The rows of T fall into a few groups, which share some directions, and each row is roughly a mix of its group's hidden directions.
T, 107 rows:
[[ 51 -13  10  40   3   2  23  17  -6   5]
 [-22  17  31  -2  27  35  -8  23  34   3]
 [  9  -2  -7  12   8 -35  43 -32   5  31]
 [ -8  10  18   6  20  44 -15  28  40   1]
 [-11 -24 -46 -17  -5  13 -34   8  30  -5]
 [ -8  -9 -41 -36  14   8 -31 -23 -16 -18]
 [-30 -18 -37 -24   0  23 -26  -1 -27 -18]
 [-14  -7  -5 -23  26  14 -18 -41 -33 -27]
 [-17  34  19 -33   5   2 -30  -1  38 -12]
 [ 18  34  38   9 -18 -37  25  -6  -2   5]
 [ 58 -24 -16   9 -23  -3   1 -21  11   5]
 [ 44   4   0 -16  -3  -8  -4 -38 -41  -6]
 [-21  32  37  -5  -2 -35  -3 -34  -7  11]
 [ -3  16  38  36  -6 -10  32  24  20  17]
 [-21  33  46  -3  -1 -27   1 -25 -16  11]
 [-21  -8 -13 -21  24  17 -30 -39 -15 -29]
 [ -4 -15 -41 -29  -8 -29   5 -32  -4 -25]
 [-18 -27 -41 -16 -10  18  -7  -4 -31 -32]
 [ 32 -26 -18  35 -23 -16  22   7 -27   9]
 [ 49  -1   4   8  -9 -16  15 -25 -40  13]
 [-18  17  17 -34  41  23 -16 -10  28  -6]
 [  3   3  18   2   0  39 -27  47  18 -16]
 [-10  10 -16 -37   5 -30 -10 -44 -21 -13]
 [ 23 -31 -59   2   2  -2  11  -9  16   4]
 [-13  28  53  15   2  16 -19  25  11   9]
 [ 28 -17  -8  34  -2  24  -5  43  18  20]
 [-39 -22  -6 -18  16  29   1  -3 -42 -13]
 [-10  33  39  -7  22 -17  10 -29 -31   1]
 [-22  -1  -8  -2 -38 -44  20 -23 -16  17]
 [ 21 -33 -45  -3   3  34   5  18 -13 -11]
 [  6  22  46  -4  33  27  -6  21  13 -18]
 [-20   1 -27 -11 -44 -33 -16   5 -28 -12]
 [ 33  21  38  26   7 -19  24  -1  24  14]
 [-12  -1  12  -7  31  54 -12  10  31  -1]
 [ 22  16  33  34 -15 -13  26  16  25  21]
 [  4  -8 -13   9   4 -19  35 -35 -40  25]
 [-54 -12 -16 -23 -11  12 -12   9 -31 -12]
 [-25  18   0 -36  15  -6 -34 -29  20 -22]
 [  7  -8  10  44 -12  24 -23  32 -18  26]
 [ -5 -15  -9 -12  -4  40 -20  39   4 -37]
 [ -8  17  -7 -48  21 -15 -21 -38   8 -12]
 [ 24 -29 -19  40 -12 -10  30   9 -23  18]
 [ -5  16   7 -31  -5   2 -20  18  57  -8]
 [ 20 -22   4  47   1  22  18  24  13  28]
 [-39   8  26 -23   3  18  -7   0 -38 -29]
 [ 25  -1  15  33  16  30  19  23  -8  38]
 [  9 -33 -51  23  -5  -7  12  -7  -2  29]
 [  6  37  20 -26  -9 -35 -13 -34  14 -13]
 [-40  28  36   0  14  -6  18  -4 -28 -20]
 [-33  20  33  -9  25  -4  12 -25 -31 -19]
 [-11  34  48   1   3 -30  -1  -9  27  12]
 [  4  11 -13 -30 -16 -31 -44 -21  12 -23]
 [ 22 -32 -45   4   4  32   8   9 -26   0]
 [ -1 -16 -45   9 -41 -18 -12   7 -28  -5]
 [ 16 -23 -20  20  17  35  38  11 -19  20]
 [-20  24  19 -42 -25 -15 -23 -11  -6 -28]
 [ 17 -31 -36   4   6  35  11  33  16 -12]
 [ 46   3  -8 -17  -8 -11 -14   2  37  34]
 [  1  19   0 -27   5 -38   0 -47 -22 -12]
 [-51  -7   8  10 -26  14   5  38 -15   4]
 [ -7 -13 -26 -26  14   9 -30 -41 -21 -25]
 [-38 -22   6  22  28  28  22  27   0  12]
 [ -6   2  -4 -36  -7 -10 -22  12  37 -44]
 [-18 -12   7  40  -2   3  32  37  14  26]
 [ -7  16  27   6  19   2  10 -29 -53 -16]
 [ 19  32  35  11 -20 -36  27  -9 -12   3]
 [ 22 -24 -14  38 -39  -7  17  25  -5  15]
 [-17  25  20 -42 -27 -18 -23 -10   0 -26]
 [ 18 -15  -1  37 -16   4  27  39  11  29]
 [  5  42  43 -10   0 -32  10 -23  -1   0]
 [-26  17  12 -33 -11 -16 -30  -5  20 -39]
 [ -4 -26 -12  28 -49  -3  15  28 -18  10]
 [  2 -26 -16  -8  13  16  -1 -36 -45 -26]
 [-20 -32 -15  -2   0  43  -3   7 -40 -15]
 [-27  18  30 -15  33  31  -9  12  31   0]
 [-15  33  45  -6   5 -34  11 -18  19   8]
 [ 34 -23 -34  25   9   8  26  -3  -7  33]
 [ 32  22  16  -8 -26 -37  12 -30 -18 -13]
 [ -4  10  28   3  -4  24 -33  44  26 -16]
 [ 36 -16 -40  -9 -22  -5 -28  -4  28  10]
 [  7 -26 -19  36 -38   7   8  30 -24   3]
 [ -9  33  13 -27  -4   1 -33   2  46  -9]
 [ 10  22  27 -25 -17 -22  -5 -28 -28 -32]
 [  0   9 -17 -39   2   5 -45 -25   9 -29]
 [ 39   1   6  32 -29 -23  30   5 -16  18]
 [ 14  -7   5  12   5  52 -15  45  -4  -2]
 [ 26 -34 -38  20   5  27  20  20 -10  12]
 [ 21  -4   2  34   4  -1  19  -9 -35  46]
 [-10 -12 -22 -26   9 -14   1 -38 -46 -13]
 [  9  25  43  15  11 -10   9  15  40  23]
 [  4 -10 -22 -29  13  17 -31 -35 -23 -27]
 [  3   8  18 -12  -5  28 -42  39  13 -26]
 [ 15 -20   4  40  -8  34  10  41   8   9]
 [ 13 -17   2  38  -4  32   7  44  18  13]
 [-22  33  46 -24  -4 -24 -14 -11  -1 -17]
 [-25  18  25 -14   9  35 -24  26  31 -11]
 [ 47   8   4   0  -7 -19   3 -35 -37   9]
 [  8  -7   0  27 -20  -7  28  45  18  30]
 [ 39 -20 -30  17 -30  -6  -2  20  22  23]
 [-15 -38 -30   8  18  43 -13  18  -1  -1]
 [  2 -26  -5  38  -3  12  32  36  -8  27]
 [ -4  25  53  23  -2  -4  -3   5 -25  28]
 [  4  -4  -8  17 -27 -11  18  46  33  24]
 [-12  -4 -30 -40  -6 -21  -9 -25  12 -38]
 [-21  29  52 -14   0 -15   6 -13 -29  -4]
 [-19  -5   2  13  -4  38 -14  51  24   2]
 [ 41  16   0 -26 -11 -17 -17 -38 -21 -14]]
Here is one row of each group, with its name. Which group are the others in?
[ -5  11  12  -8  10 -34  44 -38 -14  15]  (54)
[ 40  22  19   7  25 -18  10 -20  37  12]  (89)
[-21 -21  -9  22   0  22  12  50  25  16]  (79)

[  8 -28 -54 -20  -7 -20  11 -19   1 -19]  (54)
[ 20 -34 -46   3  -2  25   6   8 -32  -4]  (54)
[ -1  44  49  -4  10 -21  11 -19  -3   2]  (79)
[ 13  -9 -18  23 -32 -13  12  40  28  24]  (79)
[-17  20  38  10 -35 -32  24   5  10  15]  (89)
[ 42 -26 -42   8 -23   2 -18   2  11  15]  (79)
[ 28  -9   8  37 -18  -6  38  20 -23  19]  (79)
[ -5 -22 -41  11 -38  -9  -9  12 -36  -7]  (89)
[-50 -10  -5  12   4  12   2  33  36  -3]  (79)
